In the data rows, 128 means zero.
Here are some numbered points:
[66, 114, 111, 122, 167, 163, 124, 149, 4, 129, 123, 108, 123, 114, 136, 140, 84, 79, 99, 101, 183, 154, 123, 165, 152, 134, 145, 156, 141, 142, 110, 134, 140, 92, 144, 172, 127, 149, 100, 91, 130, 129, 74, 56, 107, 128, 34, 85, 195, 152, 153, 82, 146, 125, 87, 145, 87, 95, 112, 152, 54] 0
[127, 114, 133, 94, 94, 154, 160, 122, 110, 89, 134, 133, 120, 123, 139, 123, 127, 181, 146, 174, 116, 133, 135, 115, 146, 86, 121, 128, 128, 126, 119, 120, 123, 88, 141, 160, 109, 111, 72, 109, 128, 112, 137, 117, 122, 121, 240, 99, 143, 184, 134, 129, 156, 126, 139, 140, 177, 104, 114, 139, 98] 1
[131, 121, 137, 86, 90, 126, 186, 103, 252, 106, 74, 170, 111, 106, 189, 129, 168, 244, 143, 177, 136, 120, 129, 148, 160, 71, 90, 104, 73, 133, 152, 112, 143, 77, 163, 145, 165, 89, 51, 107, 129, 122, 150, 125, 118, 107, 255, 103, 124, 167, 163, 176, 123, 125, 156, 107, 236, 114, 85, 151, 136] 2
[67, 115, 112, 60, 160, 144, 158, 145, 0, 172, 84, 95, 110, 97, 144, 170, 65, 8, 86, 86, 182, 174, 155, 194, 144, 133, 174, 160, 115, 166, 109, 119, 174, 118, 132, 147, 103, 142, 103, 63, 123, 159, 92, 80, 97, 128, 112, 101, 189, 165, 180, 85, 119, 87, 45, 143, 75, 26, 100, 190, 88] 3
[110, 121, 113, 88, 100, 138, 165, 119, 98, 89, 116, 105, 116, 102, 167, 180, 152, 62, 122, 117, 150, 110, 105, 142, 132, 116, 103, 119, 94, 121, 112, 137, 102, 81, 124, 119, 153, 121, 66, 62, 115, 110, 119, 75, 100, 99, 144, 113, 162, 161, 89, 82, 74, 143, 121, 169, 122, 120, 116, 183, 110] 4
[104, 110, 96, 124, 131, 101, 168, 106, 14, 142, 100, 149, 125, 156, 142, 124, 113, 95, 122, 134, 167, 130, 125, 117, 106, 145, 133, 157, 131, 117, 107, 165, 139, 155, 108, 144, 120, 102, 134, 105, 127, 111, 118, 126, 132, 124, 116, 136, 144, 135, 102, 89, 132, 131, 132, 116, 144, 139, 101, 107, 118] 5
[95, 107, 114, 157, 103, 96, 136, 69, 148, 93, 140, 115, 139, 147, 108, 81, 173, 156, 135, 164, 105, 123, 82, 124, 89, 136, 80, 114, 158, 81, 93, 93, 70, 159, 90, 85, 130, 46, 147, 148, 126, 43, 157, 77, 136, 105, 92, 111, 124, 131, 84, 122, 126, 139, 148, 109, 129, 190, 120, 105, 160] 6
[134, 122, 117, 152, 126, 125, 103, 108, 0, 119, 139, 122, 164, 111, 97, 99, 140, 134, 85, 139, 127, 93, 105, 118, 86, 144, 112, 115, 160, 100, 110, 83, 111, 208, 138, 108, 83, 136, 158, 126, 144, 122, 122, 111, 120, 137, 89, 146, 150, 123, 101, 142, 146, 139, 116, 103, 102, 146, 113, 69, 156] 7
[142, 156, 140, 140, 118, 127, 130, 113, 229, 140, 69, 124, 96, 99, 150, 116, 129, 74, 159, 83, 154, 150, 139, 148, 80, 93, 129, 133, 75, 106, 141, 82, 128, 148, 146, 102, 133, 152, 159, 41, 123, 164, 128, 128, 84, 91, 178, 122, 156, 94, 118, 176, 85, 89, 141, 135, 118, 90, 127, 169, 96] 8
New points follow, each followed by the numbers of its two nearest points above by angle, nearest first.
[80, 89, 136, 118, 94, 92, 159, 88, 96, 123, 54, 113, 162, 104, 147, 96, 132, 93, 93, 110, 204, 141, 111, 166, 77, 149, 106, 145, 88, 123, 131, 114, 154, 144, 164, 133, 140, 120, 163, 82, 95, 130, 115, 128, 92, 105, 55, 133, 184, 112, 118, 150, 107, 98, 52, 82, 142, 82, 90, 169, 96] 3 0
[180, 137, 162, 170, 162, 113, 130, 126, 144, 140, 176, 142, 143, 119, 102, 107, 148, 203, 152, 159, 131, 134, 147, 141, 114, 132, 124, 123, 162, 147, 125, 113, 144, 178, 161, 102, 124, 141, 136, 216, 141, 154, 140, 188, 145, 151, 164, 133, 67, 126, 167, 157, 153, 151, 156, 113, 160, 130, 141, 102, 161] 2 7
[178, 129, 155, 160, 177, 119, 151, 164, 168, 189, 164, 174, 175, 144, 122, 161, 157, 203, 133, 142, 193, 101, 144, 111, 117, 182, 121, 153, 151, 129, 129, 144, 171, 183, 177, 139, 161, 167, 135, 150, 162, 151, 120, 170, 158, 171, 109, 154, 92, 108, 148, 153, 144, 166, 148, 107, 154, 161, 125, 137, 146] 2 7
[175, 123, 128, 156, 111, 114, 126, 97, 149, 77, 182, 140, 151, 134, 72, 114, 181, 214, 113, 200, 55, 73, 103, 104, 84, 106, 86, 110, 171, 86, 124, 103, 73, 194, 92, 87, 128, 111, 141, 183, 135, 64, 169, 111, 160, 150, 98, 121, 87, 161, 49, 154, 143, 165, 164, 86, 128, 210, 125, 61, 198] 6 7
[149, 112, 162, 94, 127, 140, 137, 139, 176, 166, 100, 149, 133, 176, 102, 187, 93, 193, 92, 114, 181, 134, 154, 167, 204, 143, 188, 121, 109, 118, 123, 146, 199, 133, 158, 150, 123, 168, 140, 109, 143, 145, 120, 136, 126, 150, 103, 132, 149, 115, 160, 141, 121, 130, 90, 159, 91, 108, 157, 160, 132] 3 0
[105, 113, 130, 162, 172, 94, 176, 127, 85, 121, 170, 146, 152, 124, 128, 101, 123, 131, 129, 171, 96, 134, 142, 133, 84, 110, 115, 173, 167, 163, 106, 130, 152, 133, 94, 123, 110, 117, 128, 161, 145, 140, 147, 130, 186, 138, 208, 143, 125, 144, 216, 118, 125, 128, 138, 112, 160, 126, 105, 69, 183] 1 5
[108, 110, 107, 77, 140, 118, 118, 140, 182, 122, 95, 116, 114, 152, 123, 122, 119, 169, 140, 86, 109, 152, 115, 121, 196, 90, 131, 150, 97, 154, 157, 133, 122, 113, 116, 146, 121, 97, 107, 110, 132, 126, 112, 164, 132, 155, 159, 135, 152, 117, 145, 147, 168, 94, 126, 103, 169, 93, 141, 153, 101] 2 1
[172, 129, 137, 124, 155, 162, 93, 163, 86, 148, 145, 154, 117, 161, 117, 179, 108, 166, 102, 130, 152, 106, 156, 104, 200, 140, 167, 136, 125, 91, 101, 169, 150, 124, 132, 137, 97, 167, 118, 118, 152, 100, 93, 117, 136, 165, 35, 181, 122, 95, 115, 98, 151, 155, 124, 176, 112, 158, 162, 124, 136] 0 7
[102, 131, 104, 125, 126, 137, 102, 138, 9, 103, 124, 106, 113, 112, 109, 134, 77, 73, 112, 106, 100, 114, 149, 85, 152, 115, 122, 115, 104, 128, 120, 121, 105, 95, 122, 117, 88, 97, 66, 105, 105, 115, 112, 133, 98, 120, 84, 135, 111, 130, 121, 60, 137, 103, 123, 139, 126, 80, 140, 123, 92] 0 3
[142, 113, 93, 138, 122, 86, 146, 86, 170, 89, 127, 144, 115, 145, 107, 113, 156, 203, 117, 195, 68, 89, 118, 99, 118, 104, 129, 109, 117, 127, 117, 123, 122, 127, 108, 110, 139, 88, 112, 183, 135, 111, 176, 148, 162, 98, 177, 123, 109, 140, 115, 147, 118, 125, 164, 90, 167, 165, 87, 61, 190] 6 2
[139, 99, 128, 131, 121, 100, 174, 98, 118, 133, 129, 110, 126, 157, 152, 77, 186, 178, 144, 182, 67, 129, 62, 83, 64, 73, 103, 119, 130, 118, 141, 105, 97, 127, 93, 95, 154, 87, 146, 211, 143, 115, 168, 177, 208, 85, 230, 135, 104, 97, 175, 112, 131, 142, 160, 87, 177, 127, 106, 51, 137] 6 2
[113, 112, 119, 120, 139, 129, 158, 107, 255, 148, 130, 122, 112, 155, 188, 134, 169, 114, 140, 170, 110, 144, 121, 125, 132, 136, 119, 128, 143, 110, 149, 154, 116, 90, 133, 135, 148, 119, 131, 137, 146, 113, 145, 124, 165, 96, 167, 119, 111, 137, 149, 128, 113, 134, 130, 167, 163, 165, 104, 148, 158] 2 6
[167, 161, 139, 147, 145, 140, 109, 149, 108, 155, 148, 135, 134, 101, 133, 139, 132, 71, 128, 111, 173, 110, 155, 101, 124, 142, 119, 106, 155, 118, 134, 136, 140, 138, 156, 112, 106, 148, 105, 119, 94, 161, 111, 158, 99, 142, 52, 155, 108, 124, 150, 125, 156, 123, 95, 133, 110, 133, 128, 122, 116] 0 7
[74, 89, 114, 100, 108, 98, 145, 90, 125, 122, 88, 116, 119, 127, 128, 112, 78, 80, 96, 113, 138, 161, 107, 200, 106, 144, 141, 137, 95, 124, 105, 117, 145, 161, 110, 143, 152, 139, 186, 109, 133, 130, 149, 97, 138, 123, 45, 124, 166, 115, 140, 163, 84, 103, 88, 99, 116, 92, 114, 146, 134] 3 0
[164, 201, 169, 199, 151, 140, 66, 130, 108, 120, 193, 130, 150, 105, 82, 128, 124, 22, 139, 84, 95, 92, 197, 97, 130, 183, 122, 119, 185, 146, 114, 146, 116, 150, 119, 115, 106, 126, 120, 148, 116, 139, 120, 144, 79, 134, 6, 144, 56, 132, 108, 106, 176, 137, 151, 142, 81, 138, 174, 81, 151] 7 0
[126, 185, 129, 174, 114, 143, 75, 220, 88, 119, 143, 129, 132, 115, 119, 130, 115, 18, 134, 99, 124, 103, 163, 87, 107, 136, 115, 91, 156, 144, 138, 128, 107, 100, 125, 107, 85, 140, 102, 119, 117, 150, 87, 148, 65, 128, 173, 145, 61, 143, 109, 80, 164, 131, 121, 148, 86, 135, 163, 140, 106] 3 4
